Which row each row swaps with, under one turn or mirror:
Zenof: [  0.2 -11.0  -1.8 -18.3   7.4 -30.6  -3.1   0.3  10.4 -13.5  -6.8 -18.5
  -5.5  -1.2 -14.1 -19.2]
Ret: [-14.9   5.8 -15.2  -6.5 -14.6 -26.7   8.4   3.5 -13.1   8.5  -7.5   7.7
 -19.2   5.6  -5.8   9.4]
Vatad: [ 20.9  11.7   8.4  -6.2  23.3  -2.4  -9.9   1.9   4.6   0.2 -10.1   5.2
  10.6  -4.2 -17.6  22.7]
ziteg: [  2.1 -11.6  10.0   5.1  -2.5  -2.6  -7.5   9.3 -10.2  -5.3 -10.1  -5.6
  21.4  -8.9  33.5   4.6]
gog: [ -6.5 -14.1  -4.6  -9.6  19.0 -29.4   3.8  -2.0   8.5 -16.5  -4.0  -8.3
   0.0  -2.8 -15.4 -21.3]
Bok: [ -8.2 -15.2  -3.7 -15.8   5.9 -27.5   0.4  -4.2   8.6 -17.7  -6.4  -5.6
   2.3   0.5 -20.3 -15.7]
moga: [  0.7  13.2  -8.6  13.5  -8.3  -0.7   3.8  20.5  -5.4  -1.2 -34.6  -2.4
   2.8 -14.9 -11.0 -27.2]
tene: [ -4.2  32.8 -18.7  14.4  15.7  -3.7   5.1  25.9  -7.3 -15.2  10.4  -7.7
  11.8   5.7   5.1   8.0]
Mozus: [ 22.6  10.1  -3.1 -23.8  25.8  -4.3  -5.8   3.6  -3.3 -16.5  -5.8   2.2
  13.0 -18.5   0.2  12.1]
Gulup: [  0.2  -6.2  -8.8  -2.8 -14.8 -30.7   2.4  13.0 -17.0   1.3  -9.1  10.3
 -12.0  15.7  -0.1  17.4]
tafi: [ -6.4  -3.1  -9.5   1.8 -16.6 -25.3   9.3  -6.0 -30.6  -5.7  -7.4   6.4
  -2.9   4.6   5.0  18.1]
tem: [  3.3  14.4 -14.2  13.3   1.3  -1.3  14.0  17.1   2.3   0.1 -25.3 -15.5
   8.3 -31.7  -9.6 -11.7]
dovag: [ 27.0   8.8   4.9   2.7   5.6  -1.4 -10.2  18.5 -11.2   7.4 -18.4  15.9
   6.3 -15.2 -10.6  19.9]
gakif: [  1.3  -7.5  -9.7  -4.1 -20.0 -23.7   9.1   5.3 -21.4   3.9  -3.5  10.0
  -7.9   8.6  -6.1  19.2]
rud: [ -0.6  29.0 -15.0   8.3  10.3   1.0   2.3  22.8 -12.5 -16.2  17.6 -11.9
  14.9  11.3   1.5   2.6]
Miri: [ -4.8  -8.7   2.2 -24.1   5.8 -28.6  -8.2   5.7   4.4 -19.8 -10.9 -14.4
  -6.5  -1.0 -15.5 -17.0]
bolo: [  1.4  14.6 -10.5  15.0  -8.1   1.4   8.3  14.5   3.1   2.4 -19.8 -19.0
   5.6 -27.4  -5.6 -21.6]
banul: [ 12.1  -8.0   0.3   4.5  -1.1   1.3  -5.2  18.1 -22.4  -8.4  -6.4  -5.9
  15.6  -0.8  34.8   5.5]
Ruzab: [ -7.0  14.9  -7.6  18.3  -5.9   3.1   8.0  14.5   1.6  -4.0 -19.2 -11.0
   4.1 -31.0  -7.6 -19.4]
busav: [ 18.7 -12.5  11.9  15.2  -3.2  -0.4 -14.3   7.1 -12.3  -1.5  -6.3  14.8
   5.7 -12.4  18.4  -8.1]
pite: [ -7.7  37.3 -16.7  15.9  11.8   1.6  -5.8  18.2 -14.4  -7.5   1.9 -10.7
   7.6  14.8   6.7  -0.6]
Levov: [-10.1  -0.4 -14.0  -5.2  -6.2 -30.7   4.6  -4.9 -19.0   2.6  -9.0   7.3
 -11.8  12.2  -0.4  19.1]
kevu: [  4.4  34.8  -8.3   9.8  13.1  -0.9  -8.3  15.1 -19.5 -16.8   5.9  -6.9
  10.3  16.8  -8.3   3.7]
zonid: [  5.4 -10.1   5.3  -3.7  17.1 -16.4 -11.0  12.4  -9.0 -21.0   8.5  -0.4
  18.1 -10.4  27.7   8.7]
Bol: [-10.3  -6.1  -7.3 -14.2  18.3 -29.8   7.3   1.4   6.0 -26.9  -9.0  -6.4
   2.1  -5.5 -10.2 -21.0]
bude: [ -3.8 -16.4   0.1 -19.4  11.5 -22.6   0.5   0.4   9.3 -22.8  -9.2  -8.8
   4.2   5.0 -12.8 -16.8]
bizo: [ -3.3  28.6 -26.0   6.1  16.4   2.3  -7.3  22.4 -11.5 -10.9  10.2 -13.1
   9.1   9.5  12.5  -0.8]
Sife: [  3.0  11.7 -13.1   6.1  -6.8   2.3   7.9  21.7  -6.1   2.9 -30.5 -14.2
   9.5 -18.4  -6.7 -25.4]
vupaf: [  0.2  11.0  -9.3  14.0  -8.3  11.0  13.4  15.3   0.9  -2.2 -27.5  -7.0
  12.2 -20.3  -8.4 -19.6]
sotu: [-16.3  34.7 -18.0   6.1  10.2  -3.7  -1.7  20.9  -8.0 -10.5  10.0 -12.2
   1.8  11.0   4.6  -6.9]
Risu: [ 18.6 -10.3   2.3   1.1   8.2 -14.1 -12.2   5.4 -15.8 -11.5  -4.2   1.7
  12.9  -7.2  35.3  -3.9]
dagag: [  2.0 -17.2   2.2 -10.9   8.9 -31.8  -8.9   9.8   6.9 -16.0  -9.0 -16.6
  -2.7   2.6  -9.4 -21.2]
leli: [ 10.0  -8.1   1.7  19.5  21.0  -9.5  -0.4   5.6  -8.0  -6.5  -1.9  -1.9
  12.8 -21.2  29.4   5.4]
zipa: [ -9.1  39.4 -13.8   1.2   4.0  -7.8  -5.6  24.9  -2.5 -13.4  11.6  -2.9
   7.0  13.0   2.6   1.1]
gonu: [ 33.7   4.9   4.9 -11.8  20.0 -11.2 -16.8  14.4  -9.5   3.1 -21.7  -0.6
   1.5  -1.5  -3.7  12.9]
Mota: [ -3.1  15.9 -13.5  10.1  -8.9   8.1   5.7  17.8  -0.4  -2.7 -23.8 -13.7
  16.6 -18.5  -9.0 -23.2]
lop: [ 35.7  15.0  -2.7  -1.4  23.1  -5.0  -7.4   3.2  -5.1  -0.4 -11.4  13.2
   6.0 -14.6  -6.2  13.3]
suru: [ 24.7   5.3   0.9  -1.3  27.4  -5.3  -1.0   1.8  -3.5  -3.1  -2.0  11.4
   2.1  -1.9 -15.6  24.9]
bug: [-11.5   6.5 -11.7  -1.8 -20.9 -29.2   6.5   6.8 -10.1   2.7  -2.5  15.5
 -10.4   4.5   2.2  14.9]
vov: [  0.2  -7.5 -19.7  -0.6  -8.5 -24.0   0.3  -0.1 -15.7   9.9  -5.2  13.9
 -16.0   7.6  -4.0  17.7]

pite pairs with Levov
ziteg pairs with Vatad
zonid pairs with dovag
Gulup pairs with tene
Bok pairs with Mota
Bol pairs with moga
Miri pairs with Ruzab
busav pairs with Mozus

Which row each row swaps with, under one turn or mirror:
Rer: [ 18.0  -6.9  27.5  -6.6   9.0   2.4   1.5  14.0 -10.0   8.2 -11.2 -20.8
   6.2 -19.0 -16.8  -3.9  10.5   1.4]
gug: [ -6.2  -9.3   0.5  -6.1  -6.9  16.0   0.6  -8.2 -17.0  -8.5  -7.7  10.5
   9.7 -23.6  -2.1  23.7  -2.8   6.3]
Lipef: [  3.7  -6.8 -10.7  -6.7 -11.4   3.4  -4.2  -6.7  -6.1  -3.6 -13.1   5.8
   7.4 -26.8  -7.2  25.0  -2.3  15.3]
lige: [  8.6 -11.5  23.8   6.3  13.9  -1.6  12.3   8.9  -9.2   5.1 -18.6  -1.5
 -10.0 -17.4 -20.0 -11.2  14.5  -6.6]
zibup: [  6.3  -3.5  -0.3   8.5 -12.2   2.6   8.5 -11.7   9.2 -11.0 -13.0   9.4
  12.1 -26.9  -4.7  22.2  -6.5   8.6]
foma: [ -1.8  26.3   3.3  -3.8 -18.2 -29.9   2.4  -8.5   9.6  -3.9  13.7 -12.4
  -1.5  -3.2  -3.3  22.0  12.0 -17.0]
begu: [ 12.5  -8.3 -11.0  -3.2   9.2  12.9  16.0  -3.0  -9.1  14.7 -11.0  -8.7
   0.7  20.8  -2.6 -12.4   2.1 -26.5]
suk: [ -8.6  35.6 -11.4 -10.6  -9.1  -5.1  16.1 -12.0   2.8  -2.9  -7.6  -1.4
 -22.6 -14.7   7.4   3.8   1.0 -12.9]
Vafi: [ 11.7  -8.7  33.5   6.3   7.2   6.0   8.8  18.8  -4.8  -0.4 -19.5   3.8
  -6.8 -12.6 -10.4  -2.7   4.8  -9.9]
zive: [ 16.9  -0.3 -19.1  -0.2  16.6  12.4  14.3   5.5  -8.5  13.6  -0.5  -7.8
 -11.0  17.5 -13.6 -11.7   5.4 -14.2]
febud: [ -0.1   8.2   6.4  -1.2   6.0 -34.5  17.5   1.8  11.5  -9.5  23.9  -7.0
   3.4   4.6  -6.7  20.8  12.9 -14.3]
tolu: [-10.2  28.6   1.6   2.1  -6.1   1.9  19.6 -16.0   6.2   7.6 -12.1  13.0
 -17.9   0.3  14.2   0.2  15.7  -8.7]
Kug: [  9.0  -0.4 -11.8  29.6  -3.8  -4.0  17.5   0.8 -19.1   6.5  16.6 -22.4
   8.2  -9.9   2.0   2.7 -14.9   1.5]
dof: [ 10.8  -4.8 -13.6 -10.8   0.8  -4.0   3.2   1.8 -12.7  22.2 -11.7  -4.2
  -2.9  17.7   2.6 -20.0   4.9 -24.5]
bel: [  0.4   0.2  40.1 -15.7   7.2  -9.1   9.7  16.1 -10.8  22.4   5.9 -11.4
  -8.4   4.7  -0.5  10.4  -1.5  -1.8]
gorav: [-16.1  33.2  -0.9 -14.9 -10.2  -4.0   5.2 -14.4   6.8   1.6  -9.8  11.1
 -10.2  -6.9  11.2   1.4  15.8  -0.6]
gop: [ 22.5   9.2 -13.4  17.5  -2.8 -14.4   2.0   2.5 -21.2   4.2  17.5 -21.5
  -2.1   1.7  14.4  -2.5  -1.0  14.2]
ratu: [ -6.3 -10.6  35.5 -18.6  -4.8 -12.9  20.4  -1.5 -14.3  14.7  11.3  -3.6
   1.0   7.6  -8.0  17.7   3.3  -7.2]
noten: [ 28.4   3.6 -10.9  17.1 -11.0 -11.1   0.7  -0.4 -14.7  14.0   8.6 -25.6
   2.7  11.4   5.4  -3.8  -3.3 -17.6]
bas: [ 23.5  -6.9  26.3  -0.8  10.9  -4.4  17.2  17.9  -5.2   6.3 -20.8  -7.9
  -1.1 -20.3 -15.5   0.6   5.2 -10.8]
zaf: [  1.0  -5.6 -12.6  -9.7   6.2  17.6  12.8 -12.0 -14.2  18.9  -2.1  -7.3
  -4.6  20.2  -2.0  -5.5  17.7 -19.4]
Guv: [  0.3  28.0  10.4  -6.7   1.0 -31.3  17.4   5.5   3.4  -0.7  10.3  -5.1
  -4.1   0.9  -0.9  15.1  29.3 -10.6]
disof: [ -8.3  35.5  -7.1 -17.0 -11.7  -7.6  18.5 -12.5   4.2  -2.2 -13.1   5.2
 -10.5   3.8   6.1  12.0   2.5 -11.9]
vuze: [ 14.0  -6.2  33.9  13.2   7.5  -6.5  10.3  -1.1   1.1   9.1 -18.4  -6.2
  -4.1 -19.8  -3.0  -3.9  21.8  -8.2]
kavi: [ -0.3 -14.2   1.3  10.0 -12.7  -4.1   9.9  -7.4  -1.9  12.2   2.2  13.6
   2.4   1.2  16.0  28.0 -25.8   9.5]
viv: [  3.9  -5.0  -6.3   6.2   9.1  11.6   2.8   5.8 -10.9  14.1  -0.4  10.9
 -13.8  21.2  -7.7 -21.8   7.5 -12.9]
vated: [-14.1   7.3  13.9   4.2  14.2 -32.1  13.6   3.9   7.6  -0.8  23.5  -9.9
  -5.9  -3.3  -7.3  26.5   6.9  -7.0]
Fiza: [ 17.3  -3.2 -17.7  20.1  -2.9  -9.7  -4.4   6.6 -15.4  14.5  18.5 -16.5
   3.8   7.8   6.8   8.0 -17.2   2.1]
vama: [ -4.4  25.5  17.7  -1.0   3.2 -32.3  10.4  10.6   7.2   4.9  20.8  -6.6
  -5.4  -5.2  -2.4  22.3   3.5 -11.1]
medi: [-11.6  31.3 -12.1  -8.9   2.7 -11.7  15.1 -12.7   2.5   2.7   1.7  18.2
  -8.2 -19.4   7.6   3.2  12.5  -8.0]
Beku: [  2.5  -9.8   6.0   8.8 -10.0 -18.4  16.6 -10.3   5.9   6.3  -1.1  13.7
   2.2 -10.8  20.7  14.0 -26.4   9.2]
vaf: [ -3.7 -14.3   5.1   4.8 -18.1  -6.6   2.6  -9.3   7.7   7.1  -6.5  15.3
  -3.7 -11.1  19.6  12.7 -16.9  15.3]
Tapop: [-14.5  10.0  13.5   7.0  -1.7 -28.3   7.8  13.3   9.1  -0.2  23.6 -10.3
  -3.6  -9.4 -17.6   7.8  13.0  -1.2]
vidu: [  8.1 -13.1 -20.9  -5.8   3.7   1.2   1.3   3.7  -5.5  15.3  -2.7 -10.1
 -12.5  11.1  -8.6 -15.2   4.0 -29.4]
Dip: [ 10.2 -14.0  -9.9  -1.2  -8.2   2.3  -0.8 -16.9 -11.4 -14.0 -16.0  -2.7
  15.9 -16.5  -3.8  15.8  -3.4  13.1]
sarok: [ -1.7  -2.9 -11.2  -1.9  13.4  15.6  -0.8   0.1 -15.9  14.4  -4.1 -10.1
  -1.6  13.0  -7.1 -21.8   1.5 -19.3]
Kunel: [  0.9 -11.3  -3.6   4.0  -5.8  15.5   6.0 -23.4  -7.9  -4.7  -8.6  -7.9
   4.5 -11.3  -8.8  27.3   8.9  11.5]
Mimaz: [-17.5  32.0  -2.3  -9.5   4.5   7.3  23.0 -17.3 -12.0  -1.8   4.4  15.0
  -8.6  -8.5   3.5   9.2   3.9 -13.0]
zupag: [  7.9  -6.2  13.7  14.2 -22.9  -3.2  11.1  -7.4 -12.1  12.6  -3.6   7.0
  -5.6   5.2  16.8   5.5 -17.4  17.2]
Vur: [-10.4  31.1   2.3   4.5  -5.8 -26.9  12.9  -8.5   9.0 -13.4  12.5  -9.3
  -8.3  -2.3  -5.9  19.7  10.2 -15.2]
Rif: [  5.4 -11.2  34.0 -22.4  10.2  -0.1  21.0   7.9 -11.6  15.5  -1.1 -22.6
  -8.5   1.9  -3.6  10.1  -2.7  -3.7]
kuza: [  0.9  -7.7  27.2 -23.6   7.4 -10.3  10.7  11.0 -10.7  14.1   8.2 -21.9
  -7.6   6.8  -7.1   7.6  -5.1  10.8]
Goki: [ 17.3  -1.4  31.0  -3.9   8.4 -14.6  10.4   9.4  -0.9 -10.1 -22.0 -10.1
   2.0 -15.9 -11.5  -4.0  12.9  -7.4]
pazu: [-22.7  33.4  -2.8  -2.6   0.4   1.4  14.1 -14.3   7.1  -4.9  -7.0  11.6
 -10.1  -9.1   2.9   3.1  -0.2 -13.5]
sogom: [ -7.2  -4.7  -5.8   1.2  -2.6  10.7  13.2 -19.9 -13.3 -12.0 -12.9   5.8
   1.0 -25.0 -10.5  21.8   1.5  12.4]
loti: [ 23.4  -2.2 -28.5  17.3  -4.5  -5.2   9.7  -0.9 -16.3   7.6   6.5 -10.8
   6.9  13.0  13.2   5.4   5.7  -0.3]
bine: [ 16.0  -2.2 -17.3  19.5  -0.3  -9.0  -3.6  -1.1 -22.9  12.0  12.3 -23.2
   0.4   8.8   3.9 -12.6   3.5 -12.8]
takiv: [ 11.0  -0.5 -11.6  27.4   6.5 -11.7   3.2  -0.2 -18.6  11.2  14.5 -19.9
  -6.5  -1.5  13.9   5.7 -13.1  11.9]

zibup pairs with Rer
sarok pairs with pazu
gug pairs with Vafi
Kug pairs with Tapop
kuza pairs with Beku
ratu pairs with zupag
medi pairs with zive
Fiza pairs with vama
Dip pairs with Goki
bas pairs with Lipef
Vur pairs with bine

